In the rows, 128 means zero.
One turn sends every row of this set to another row. A few are shown first. Where does it send the rows asked after them?
Nusuk: [127 116 106 121 141 100 136 132 149 115 139 136  95 118  98 141]
kas: [170 116 136 120 139 138 115 137 120 114 115 131 106 124 120 143]
Givo: [116 130 110 108 108 104 150 129 147 123  85 143 101 103 129 124]
funas: [165 122 135 128 141 138 127 128 142 114 121 141  91 136 125 153]
nubo: [124 103  99 140 130  99 154 147 146 112 142 134 101 112 109 150]
Pel: [136 120 160 117 114 147 146 153 133 110 118 140  91 138 123 134]
sasop: [131  98 127 138 119 100 130 118 132 124 115 124 139 123 112 152]
mital: [134 133  94 139 122 113 144 135 122 112 146 152  97 109 120 119]
fur: [145 118 141 138 106 140 165 162 112 116 112 155  93 121 129 129]
tute: [151 115 101 137 136 132 140 132 147 114 137 137 133 118 104 147]
Sulat: [106 109 127 114 103 109 152 137 155 122  96 128 118  96 137 144]
Kib: [147 125 119 135  95 135 170 115 145 123 106 142 123 131 116 126]
gefad: [158 116 152 123 120 149 146 147 120 126 105 152 116 118 113 136]
kesop: [116 114 118 111 121 114 133 142 113 126  89 142  95  96 150 125]
Feni: [163 120 132 143 131 124 135 133 110 128 125 159  93 102 139 144]
bul: [140 115  99 111 136 130 139 140 140 113  73 135 105 129 130 137]
depup: [145 111 135 134 122 133 132 157 125  96 131 121  81 139 141 145]
Zumod: [144 136  84 120 125 130 139 138 150 112 113 138 128 119 135 124]
miza: [160 111 123 148 121 126 139 155  97 115 123 143  98 105 141 138]
seli: [127 114 145 129  88 135 161 117 150 125 121 129 126 125 127 136]
toza: [130 106 111 130 135  98 139 134 134 128 141 140 112  93 105 145]
Pofu: [112  89 125 121 121 128 142 156 142 112  93 119 111 117 152 155]
ferib: [110 117 125 128 111  87 127 119 128 112 125 127  98 137 121 131]
seziz: [144 116 123 113  93 124 157 124 144 119  88 126  86 104 145 128]
vol: [133 102 129 146 128 120 158 144  94 106 127 138 100 103 139 157]
saso: [154 109 120 117  98 131 160 126 150 120  82 124 100 106 142 137]
salo: [122 116 110 121 116 132 136 146 159 111 131 119 137 113 149 141]
Gibuv: [124 115 104 119 112 116 161 136 165 115  80 132 118 116 124 144]
dogek: [ 98 124 130 120 139 123 152 129 112  94 108 132 104 140 127 139]
vufof: [135 112  94 155 113  91 153 130 123 113 109 139 113 134 116 136]
Vok: [142 107 134 112  94 129 152 125 150 121  91 119  97 102 146 137]
Lozoz: [113 114 130 128 120 122 129 136 142 109 163 125 110 113 126 143]
nid: [125 132 133 128  85 124 163 114 134 125 120 144 103 120 129 115]
pebe: [144 108 139 149 122 129 145 149 132 109 138 138  82 126 152 159]
zigiv: [113 115 136 119 147 128 146 122 107 110  99 135 134 121 119 147]
vorig: [112 115 114 141 137 122 169 137 100 101  99 143 121 123 129 143]
Sof: [118 136 104 118 112 117 132 139 134 117 132 138 116  99 154 116]
sab: [151 122 132 116 149 125 131 117 101 114 113 141 101 113 113 147]
bala: [135 112 127 128 141 131 149 137 126  87 122 123  86 147 123 160]

funas -> pebe
seziz -> saso
Where do these go?
Zumod -> salo
nid -> Kib
gefad -> Pel
bala -> vol
tute -> Lozoz
kas -> depup
Sulat -> Givo
nubo -> toza
ferib -> vufof
Pofu -> kesop
zigiv -> dogek

One turn sends every row of this set to another row. A few are shown first. Where does it send the rows asked after them?
Tegi: [100 131 126 152 106 134 129  99 135 107 120 114 138  98 124 120 131 110
 112  92 149 121 109 149 107 111 108 123 147 134 115 120 123 139 100 144]
Zuza: [132 128 139 145 109 145  97 103 108 103 145 159 158 132  99 124  95 115
 129  97 119 129 135 128 141 104 117 113 154 135  78 103 137 142 122 141]
nor: [127 102 129 122 118 130 125 102 118 115 126 159 139 130 124 145 118 119
 155 122 110 130 120 145 134  96 110 147 109 154 157 105 142 153 129 131]
daluf: [112 129 135 149 115 128 118 102 136 112 127 108 140  99 125 124 125 108
 117  96 153 109 101 142 122 105 115 117 145 130 106 107 131 143  96 150]
fibot: [135 127 113 136 120 139  94 101 126 116 137 136 127 108 142 134 101 117
 160  99 119 107 114  96 108 122 134 145 128 134 114 110 133 153 140 161]
mogif: [121 124 144 126 107 141 157 131 127 125 163 126 132 111 123 113 126 123
 168 105 114 154 143 121 134  99 124  98 143 105 130 124 134 141 154 142]
zeduv: [129 148 143 138  77 127 117  88 127 115 146 145 155 134 130 129 134 107
 154 137 139 123 147 128  99 141 128 128 134 121  95 145 140 129 131 113]
pip: [111 104 133 129 124 136 121 101 122 102 133 164 149 132 124 137 121 117
 157 116 121 127 127 154 143  90 114 136 111 157 160 113 133 152 125 142]
Timem: [111 124 147 129 112 155 155 128 136 117 164 137 130 101 126 127 114 128
 179 104 112 143 153 118 133 111 119 100 146 105 119 121 134 142 145 134]
Tadog: [144 126 126 137 103 158 131 112 115 106 113 132 133 127 115 110 125 101
 161 100 159 144 161 135 106  97 135 125 134 137 100  84 129 152 147 112]
kitu: [118  96 130 125 123 126 132 102 111 110 126 169 141 133 116 138 118 121
 156 109 117 128 132 155 126  99 117 140 116 146 161 115 138 148 124 137]
Vilit: [118 133 146 121 114 149 150 130 123 107 169 124 131 107 137 122 104 117
 182 106 116 148 152 115 132 103 115 101 136 111 129 120 137 144 142 132]
neb: [130 103 123 130 125 124 130 103 115 111 125 159 140 140 126 145 129 125
 157 113 127 139 125 144 138 100 105 142 124 153 163 128 136 145 121 141]
fudu: [129 126 120 148 126 133  99  94 110 108 140 131 131 114 131 141 113 111
 157  86 125 109 122  98 104 125 130 155 129 141 112 114 131 151 143 164]
mul: [132 131 134 150 108 159 116  96 128 100 121 133 127 101 103 134 121 101
 146 111 137 125 120 122 133 109  98 127 128 124 135 125 170 146 182 120]
zod: [102 138 118 145 104 128 118 108 128 107 124 109 138 101 125 127 125  98
 122  99 155 122 104 157 110 117 116 113 136 135 112 111 122 146 100 145]
menam: [139 153 143 136  78 128 123  88 127 106 142 141 166 128 134 126 135  93
 152 137 132 120 146 127 118 139 128 112 127 123  93 143 132 131 136 117]
fim: [141 151 150 132  73 118 121  89 144 107 143 147 161 136 128 126 134  97
 143 138 143 121 144 143 126 128 132 130 135 125 100 137 137 138 139 115]
ziz: [107 140 134 140 101 123 120 115 135 113 126 102 133 104 125 123 121 108
 133  87 140 119 111 159 108 101 103 119 139 140 110 103 121 145  98 147]
nafin: [135 152 147 136  81 121 113  98 121 115 137 145 169 144 129 129 129 101
 153 129 148 119 148 124 108 136 139 117 143 130  98 135 134 132 139 114]
Dosef: [123 133 141 136 102 157 150 137 130 111 152 125 139 102 131 125 110 132
 176 104 116 152 148 121 132 101 112  97 143 106 124 117 133 150 158 128]
Kula: [132 115 136 141 120 160 125  85 114  94 127 130 119  99 102 140 130 106
 140 107 135 124 121 124 131 109 106 124 130 126 126 121 163 150 184 133]
doku: [140 128 119 143 102 159 137 104 103 110 132 143 125 126 110 129 134 102
 162 103 152 146 162 130 107 100 130 129 130 135  94  83 129 156 153 116]
ruso: [123 101 130 125 118 126 121 102 122 101 122 164 146 138 131 145 118 126
 162 122 108 121 129 146 139  94 106 123 124 160 151 128 137 149 131 138]
Logiz: [137 143 148 126  75 117 122  95 132 120 149 154 166 132 129 136 144  95
 163 128 143 131 139 132 108 133 122 126 144 120  90 136 136 138 134 122]
kep: [118 136 128 134 101 137 156 135 134 115 164 116 124 110 132 123 108 120
 175 109 126 138 147 111 131 102 125  92 143 110 131 121 141 143 146 134]
votal: [121 132 141 151 105 149  95  97 100  97 146 154 148 128 107 130 102 117
 124  95 124 140 141 128 136 103 123 124 156 125  72 112 126 148 134 143]
fiku: [ 97 133 135 142  92 134 116  98 129 119 119 105 137 106 127 132 134 115
 127  94 147 124 102 145 114 100 109 117 143 130 109 120 123 133  97 154]

votal -> doku
ziz -> fim
mul -> fibot
Where do these go?
nafin -> Dosef
menam -> Vilit
kitu -> Tegi
Logiz -> mogif

One turn sends every row of this set to another row. A few are shown first. Where does it send the rows asked after them?
lipad: [111 160 135 126 144 125 109 120 111 122 107 171 135 149 141 141  99 166]
Loze: [105 145 139 158 136 126 103 116 107 123 114 178 156 136 166 176  96 147]
bigu: [108 164 136 138 130 129  83 108 108 114 125 164 151 130 144 161 107 148]
tif: [113 130 133 163 131 127 102 119  99 111 116 169 155 153 159 167  87 162]
Loka: [ 88 149 143 146 102 102 130 122  96 122 136 152 150 137 136 146 130 123]
Tes: [134 127 151 136 131 130 151 146  69 116 109 125 168 124 137 149 143 145]
Zezo: [122 160 137 136 148 149 132 145  75 132 124 115 151 134 139 146 127 139]
pedi: [133 123 163 141 125 119 151 132  79 102 100 148 160 122 131 149 150 148]
nuton: [117 148 133 135 133 108 106 113 121 108 118 176 157 127 163 164 101 156]
Tig: [132 134 151 133 132 134 154 143  69 122 112 129 167 120 142 151 145 138]
Leve: [130 134 152 136 130 137 146 144  66 119 112 124 166 123 133 148 146 140]
Zisu: [132 130 138 143 148 127 139 156  80 110 110 111 157 144 134 142 116 162]
getug: [132 144 133 132 153 126 161 150  90 128 115 131 158 129 164 151 121 146]
rapo: [129 138 155 138 137 134 160 152  80 120 111 130 169 122 146 152 137 131]
vub: [126 137 165 142 124 136 135 127  70 108 107 141 156 123 119 148 156 140]
muk: [111 157 135 127 144 125 107 121 111 119 106 169 135 151 137 140  98 169]
buka: [131 128 157 143 135 132 152 155  77 110 107 121 169 129 134 148 134 140]
sili: [108 143 135 163 130 140  92 115  94 117 121 166 151 152 153 167  92 154]
fop: [ 95 134 143 147 103  87 141 127 102 114 129 156 155 137 142 146 124 133]
rosu: [111 143 132 159 132 133 106 115 100 121 120 175 153 146 168 171  92 151]
Velo: [113 156 135 126 145 122 112 121 113 119 106 171 136 150 142 141  97 169]
Kod: [129 141 162 136 126 131 152 125  78 116 107 153 158 114 139 154 157 134]
gizu: [ 91 135 145 151 100  95 124 127  94 110 130 144 152 144 124 141 125 135]
patup: [108 129 141 165 134 119  98 122 105 108 108 170 158 145 154 171  90 160]
rorob: [101 145 142 164 132 135  85 117  98 117 115 166 153 143 146 171  97 150]
Lige: [125 143 157 141 134 145 145 150  73 119 113 120 165 126 132 149 139 130]
mitaf: [116 139 138 144 129 111  86 116 112  95 114 159 155 140 137 156  99 167]

Velo -> lipad
Kod -> vub
Where do these go?
Zisu -> getug
Tig -> Leve
tif -> rosu
fop -> Loka
Lige -> buka
mitaf -> nuton
Loze -> rorob

One turn sends every row of this set to another row. A few are shown first. Where does it send the rows asked after them?
Kad: [145  86 133 132 151 158  80 120 138 133 120 131]
bugef: [ 97 106 142 135 119 160  94 102 121 138 104 160]
tuka: [112 106 139 136 145 162  92 130 104 128 137 101]
damov: [ 98 106 125 123 122 132 126 109 105 143 109 110]
Vib: [111 117 116 115 142 175  94 110 129 158 108  92]
sebed: [107 117 135 139 130 152  82 101 136 123 135 105]
tad: [ 98 110 133 122 123 170  99 103 123 154  90 155]
rati: [ 98 108 125 126 119 130 125 104 111 142 109 111]
zeral: [118 110 173 112 142 160 108 122 154 153  96 117]
buguk: [100 106 132 119 127 174 101 110 112 158  89 153]
som: [147  85 127 125 156 164  85 125 133 143 113 127]
telo: [117 111 173 117 139 156 105 118 157 148 100 118]
mot: [113 111 121 115 150 176  99 126 112 155 113  93]
gorat: [ 98 107 126 126 120 130 123 105 109 142 110 111]
bapi: [145  88 131 132 148 158  79 114 145 134 119 131]
zoda: [ 98 107 124 124 121 134 125 107 108 145 107 110]
koser: [146  90 125 124 148 162  81 111 149 142 109 129]
kugo: [113 105 130 126 150 172  97 134 102 143 125  95]
gar: [ 98 106 126 126 121 131 124 108 109 141 110 110]
Ravu: [120 103 180 120 146 158 109 135 140 143 107 117]
Poma: [144  90 127 128 147 159  79 110 149 137 114 131]
mosa: [119 104 182 122 144 154 107 131 143 138 111 120]
Faro: [148  84 131 129 153 162  84 125 133 137 118 130]
naf: [ 98 104 146 137 122 159  97 111 111 134 109 161]
Bisel: [ 95 110 136 128 119 164  95  98 126 145  97 159]
ditod: [106 121 118 119 134 168  88  96 144 151 110  96]
vami: [119 107 173 111 146 162 111 129 147 154  98 115]
nov: [100  99 146 134 127 165  98 120 101 138 106 158]
Zabov: [117 107 181 123 140 153 104 124 150 137 110 120]
tiv: [ 97 108 125 123 119 133 124 104 111 144 107 110]
Merim: [ 99 107 124 124 122 133 126 108 107 145 107 109]
Vap: [119 104 176 115 148 161 112 135 141 150 102 116]
puru: [109 110 140 142 137 155  86 116 119 121 141 104]
Lasa: [ 98 105 127 125 121 132 125 108 106 142 110 111]
fol: [146  86 125 121 154 166  85 121 138 147 109 126]
Beli: [146  89 124 121 152 166  84 117 144 147 108 127]
Bitap: [100 103 136 122 131 175 104 120 103 153  94 154]
pela: [116 110 178 121 139 154 104 119 156 141 105 120]
ravud: [106 122 127 131 129 158  84  93 146 136 122 101]
namin: [100 100 142 127 130 170 103 123  98 145 102 156]

fol -> Poma
ditod -> puru
Bitap -> Bisel
Where do these go?
zeral -> Zabov

One turn sends every row of this set to another row. A few are shown first. Where does it send the rows asked after them?
luto: [165 109 101 144 114 111 127 130 101 147 134 122 133 154]
niku: [157 102 116 151 113 110 120 146  93 141 127 130 129 154]
Vul: [160 115 102 157 106 106 139 144 116 138 155 113 144 139]
nosuf: [147 117 140 140 129 100 138 147 107 111 158 110 111 171]
defus: [156 102 118 137 117 140 138 111 104 114 162 111 156 113]
pas: [162 116 100 150 108 122 141 125 118 129 166 105 142 139]
tetu: [157  93 154 137 138 132 125 124 109  91 145 128 128 119]
rifek: [154 107 138 102 109  98 160 144 110 110 176 106 144 136]
bovat: [150 108 155 121 122 130 121 137 104  91 170 115 130 114]
Biri: [154 128 135 119 107 108 167 127  94 106 171 104 142 141]
Sinev: [153 108 134 147 121 105 134 142 114 105 147 121 100 165]
pekam: [164  89 122 111 129  93 145 123  81 122 126 132 137 121]
Kopa: [164  82 134 141 125 132 134 123  99  89 159 122 117 118]
Lup: [174 103 156 140 130 142 119 127  91 104 147 127 126 128]
dad: [144 120 128 125 117  96 167 127 119  98 167 106 140 133]
zimad: [157 131 127 115 113  95 143 142 120 116 176 103 147 117]
gat: [194 119 131 137 132 115 126 129 112 136 142 123 152 112]
nidid: [168 121 136 150 111 120 135 141 102 111 162 113 106 165]
muf: [158 106 107 124 112  91 168 125 106 109 166 108 138 124]
fozu: [190  98 137 123 130 110 120 147 128 134 152 124 146 115]
sote: [149 106 136 107 131  86 147 127  90 121 120 131 142 137]
Dol: [164 102 140 129 110 108 134 158 115 113 169 114 108 165]
riduf: [154 109 144 110 148  90 136 132  91 129 127 126 150 134]
riti: [167 121 133 108 122  92 147 129  79 137 128 125 147 141]
Vuni: [168  83 161 123 126 135 117 144 107 102 160 126 123 129]
depu: [157  97 117 140 111 101 145 137  95 106 152 119  98 159]
dil: [183  99 129 128 132 129 112 150 114 142 148 138 133 124]
rine: [153 118 117 104 109 101 161 147 107 133 172 116 145 138]
pesi: [180 121 127 136 127 103 105 153 126 134 151 121 127 125]
Biko: [138  94 134 128 115 130 143 125  82 108 148 121 161 113]
Vedes: [145 125 134 119 131  91 162 133 112 112 167 103 151 135]
tigof: [189  94 111 147 132 107 125 131 117 127 141 127 127 115]
lis: [149  94 123 135 115 129 124 124  78 126 130 127 123 159]
divu: [163 101 131  95 128 111 138 140  92 141 143 135 155 119]
gul: [153 106 119 153 109 131 141 131 115 113 169 110 155 113]
fazus: [135  92 134 133 110 122 133 135  69 115 133 129 133 148]
ror: [152 100 160 140 144 131 124 132 106  93 159 117 127 132]
Pusuf: [178 112 136 145 151 108 116 139 127 131 145 121 141 123]
mep: [180 111 124 141 140  99 127 133 131 131 134 127 143 117]
Mepu: [147 106 133 118 106 120 145 154  95 117 171 121 110 165]
nef: [151 108 149  97 128 101 121 139  81 120 134 130 140 123]
suv: [162  95 143 132 120 149 124 146 110 108 177 125 120 130]
tiba: [167  98 140  94 123  88 138 146  95 136 135 128 146 138]
tirog: [139  95 128 118 114 133 143 111  75 113 144 120 148 133]
kos: [151 119 137 121 113  96 121 155  95 119 150 120 106 162]

pesi -> kos
pas -> luto
Where do these go?
tigof -> depu
riti -> Lup
dad -> mep
Mepu -> divu
tiba -> Vuni
niku -> fazus
Vedes -> Pusuf

